These points lie on a tree of bent strands in 13 dimensions: the strands fork, and no path loops back.
votez: [  3  -4  22  -2 -24  86  49  25 -36 -15  46 -13  33]
gudi: [ 24 -30  -8   8  39 -54 -74 -28 -17   5   8  -4 -25]
ronet: [-24 -41 -21 -14  71 -11 -62  -3   5   3 -22   2 -22]
sal: [ 13 -40 -11   8  46 -47 -72 -32 -12  -3   7  -7 -23]
sogev: [-10 -21  33  19 -19   3 -18  -5  15 -18 -18  53  11]
Geme: [ 10  31   0  -1  12  68  23 -16 -13   3  27  25  22]
nolir: [ -3 -59  -3  -7  12 -40   4  -1 -13  32 -82  22 -63]
nuta: [-55  44  15  -3  -8  22  35  12  -7  -6   5 -66  23]
bupe: [-60   6 -19  12 -25  47  44  18   3  40   9 -43  -9]
sima: [-27 -24  23  14 -15 -33 -13 -18   7 -29 -23  42  23]
Zosuv: [-23 -35 -19  -1  59   2 -46  -2  -1  13 -18  -5 -19]
Lifi: [ -4   7  -7 -18 -23 -77  60   4  15 -38 -11  11  -2]
buf: [-44  -1 -23  18 -15  43  52  37  -4  26  30 -49  29]
gagu: [ 64   6  11 -23 -23 -57 -63   2   6  43  26  -6  -5]
kuza: [ 54  16   7 -31 -13 -52 -68   1   6  39  32  -1  -6]
mizin: [  9  44 -18   0  22  44  -4 -45  10   0   8  47 -14]
moku: [  6 -31  19  31 -46  19  27  47   6 -33   0 -46  40]
gipuv: [ 15   9  12   0   2  73  41  10 -36 -12  47   1  40]
vitur: [  0  13 -11 -24 -23 -78  73  10  18 -38  -9   5  -7]
Vot: [ 17   8  12   1   1  74  41  11 -37 -14  48  -1  42]
Lib: [ 55  17   8 -31 -17 -54 -66   0   7  41  35   0  -5]
safu: [ 17 -36 -10   9  44 -51 -73 -32 -14   0   7  -6 -24]
rusub: [-42 -29 -16  21  31  25  -8  -4 -12  29  -5 -15 -12]
lig: [ 49 -44   4  -4   9 -27 -38  12   5  30 -57   1 -38]
Zigor: [-14 -21  37  20 -15   1 -22  -9  16 -21 -16  53  13]
samu: [-35 -31 -16  19  39  19 -19  -4 -11  26  -8 -12 -12]
Dubi: [ 16   6  12   0   0  74  42  13 -38 -15  50  -2  43]
keko: [  3  20 -12 -22 -12 -61  55   5  21 -26  -7  18 -15]
nug: [  3  34 -17 -15   8 -30  18 -14  21 -12  -1  37 -24]
midob: [-23 -17  11   5 -20 -56   8 -16   4 -31 -22  32  20]
Doma: [  9  33  -2  -1  15  66  19 -21  -8   4  23  29  18]
nided: [ 48  14   3 -27   0 -47 -73   1   1  36  25  -1  -9]
sife: [ 21 -15  15  10 -13  74  55  38 -38 -27  44 -28  58]
duvat: [-61  17  -5   1 -27  33  43  18  -5  23  -2 -52  -2]
fut: [  7  54 -34  -3  27  14 -26 -68  21 -14  -1  61 -40]
Nezo: [ 70 -17   8  -6  -6 -41 -67  17   2  41 -11 -18  -8]
bogi: [ 54 -43   5  -4   8 -28 -43  14   6  30 -53  -1 -35]
tevu: [  7 -56  -1  -7  11 -38  -3   0  -8  31 -78  19 -59]
Ropa: [ -3   8 -46 -34 -68  27  34  16   6 -14   2  29  -1]
Fot: [-20 -22  43  22  -9  -3 -27 -13  17 -24 -14  53  15]
vore: [-25 -42 -21 -14  71 -11 -62  -2   5   4 -22   1 -22]
Til: [  2  45 -29  -8  22  -4 -12 -42  17 -13   2  45 -33]
Dodi: [  9  41 -12  -1  20  52   3 -38   5   3  12  42  -4]
pazi: [  8 -34  12  23 -61 -18  22  38   3 -26 -25 -59   8]
Dugi: [-50  58  20   0   5  19  32   8  -3 -17  11 -67  30]
Vikab: [ 35 -10  -6  -6  27 -51 -78 -12 -12  20  11  -1 -21]
Rut: [-12 -21  34  20 -17   3 -19  -7  16 -19 -18  53  12]
Kudel: [-26 -24  41  21  -8 -12 -26 -17  14 -27 -16  51  19]
Morad: [-62   2 -19  12 -18  47  38  12   3  40   2 -38 -16]
lol: [ -9   1  -3 -13 -23 -75  49  -2  12 -37 -14  15   4]
ver: [ 69 -16   8  -8  -7 -42 -68  17   2  40 -10 -17  -8]
zuzog: [ 62 -37   6  -4   7 -27 -52  18   7  32 -46  -8 -27]
benu: [  8 -27  19  32 -37  39  37  52   1 -34   7 -44  54]
Puvu: [ 37 -49   2  -6  10 -30 -27   8   3  29 -64   9 -46]
Dazum: [ 34 -13  -7  -4  29 -52 -78 -14 -14  17  11  -1 -21]
dovab: [  6 -29  19  32 -43  25  30  48   5 -34   3 -46  44]
dapep: [-10   0  -2 -11 -22 -74  45  -4  11 -36 -14  17   4]
fal: [ 32 -51   2  -6  10 -31 -23   7   2  30 -66  10 -48]
Zoda: [  2  14 -12 -25 -21 -75  71  10  19 -36  -9   7  -9]
doku: [ 15  10  11   1   1  74  40   9 -35 -13  47   2  41]
Mub: [  3  50 -33  -5  24   4 -20 -54  18 -15   1  50 -36]
fifi: [-22 -16  10   4 -21 -58  12 -15   5 -33 -22  30  18]
Tet: [ 14  -7  22  -1 -16  82  50  26 -45 -22  55 -13  42]
Vato: [  7  53 -31  -3  26  18 -24 -65  20 -12   0  59 -37]
poge: [-62   1 -19  12 -15  46  37  11   3  40   1 -37 -15]
sar: [-33  -2 -13  16 -13  59  56  38  -5  12  27 -40  30]
rane: [  8  37  -5  -1  16  62  14 -26  -3   4  19  33  11]
Munuk: [  9  47 -23  -1  24  34 -11 -54  14  -5   4  52 -24]
gaf: [ 14 -55  -1  -7  10 -35  -8   1  -5  30 -75  17 -57]
litog: [ 62  13  12 -30 -29 -61 -61  -3  10  42  38   0  -5]
guri: [-33 104  19  10  36   1  24  -5  16 -43  22 -45  35]
Kog: [-17  -8   3  -4 -22 -67  28 -10   8 -34 -19  24  12]
dedo: [-34 102  19   9  35   3  24  -4  15 -42  23 -49  36]
luzug: [ 20 -12  16   6 -11  76  54  33 -45 -27  53 -21  53]
Pim: [  8  49 -27  -1  25  28 -16 -58  17  -8   2  54 -29]
Tazuf: [-63   7 -19  11 -26  47  45  16   5  40   1 -42 -15]
rur: [-47  68  22   1  13  16  29   5   0 -24  14 -66  34]
mirep: [-59  21   0  -1 -24  29  41  17  -8  16  -2 -56   4]
Gaz: [  7 -27  18  32 -35  43  39  54  -1 -34   8 -44  57]
Gugup: [ 55  16   9 -31 -18 -54 -66   0   8  40  35   0  -5]
tuvuz: [-23 -36 -20  -6  63  -2 -52  -1   2  10 -19  -3 -20]
buri: [-60   5 -20  12 -25  45  43  20   2  40  11 -43  -6]

Start at the first point of each line and follow the strands to each of the others. Where do the paths split? Write each fork as brackets around the two groups it separates, the group with the point that comes earlier in the line first. The first line is answered.
fal pazi nolir vitur dedo  (((pazi vitur) dedo) nolir)
ver vitur rur Puvu pazi  (((vitur pazi) rur) Puvu)
gagu bogi Til nuta pazi  (bogi ((Til pazi) nuta))
tuvuz keko Nezo guri pazi  (((keko pazi) guri) Nezo)
rusub pazi Vikab Pim nuta  (((pazi Pim) nuta) Vikab)
zuzog pazi nolir guri vitur  (((pazi vitur) guri) nolir)
Puvu pazi nolir nuta Vato  (((pazi Vato) nuta) nolir)
Zosuv Munuk tevu nuta pazi  (((Munuk pazi) nuta) tevu)
Lib keko nuta pazi tevu  (((keko pazi) nuta) tevu)
rusub Mub Gugup pazi Dugi  (((Mub pazi) Dugi) Gugup)
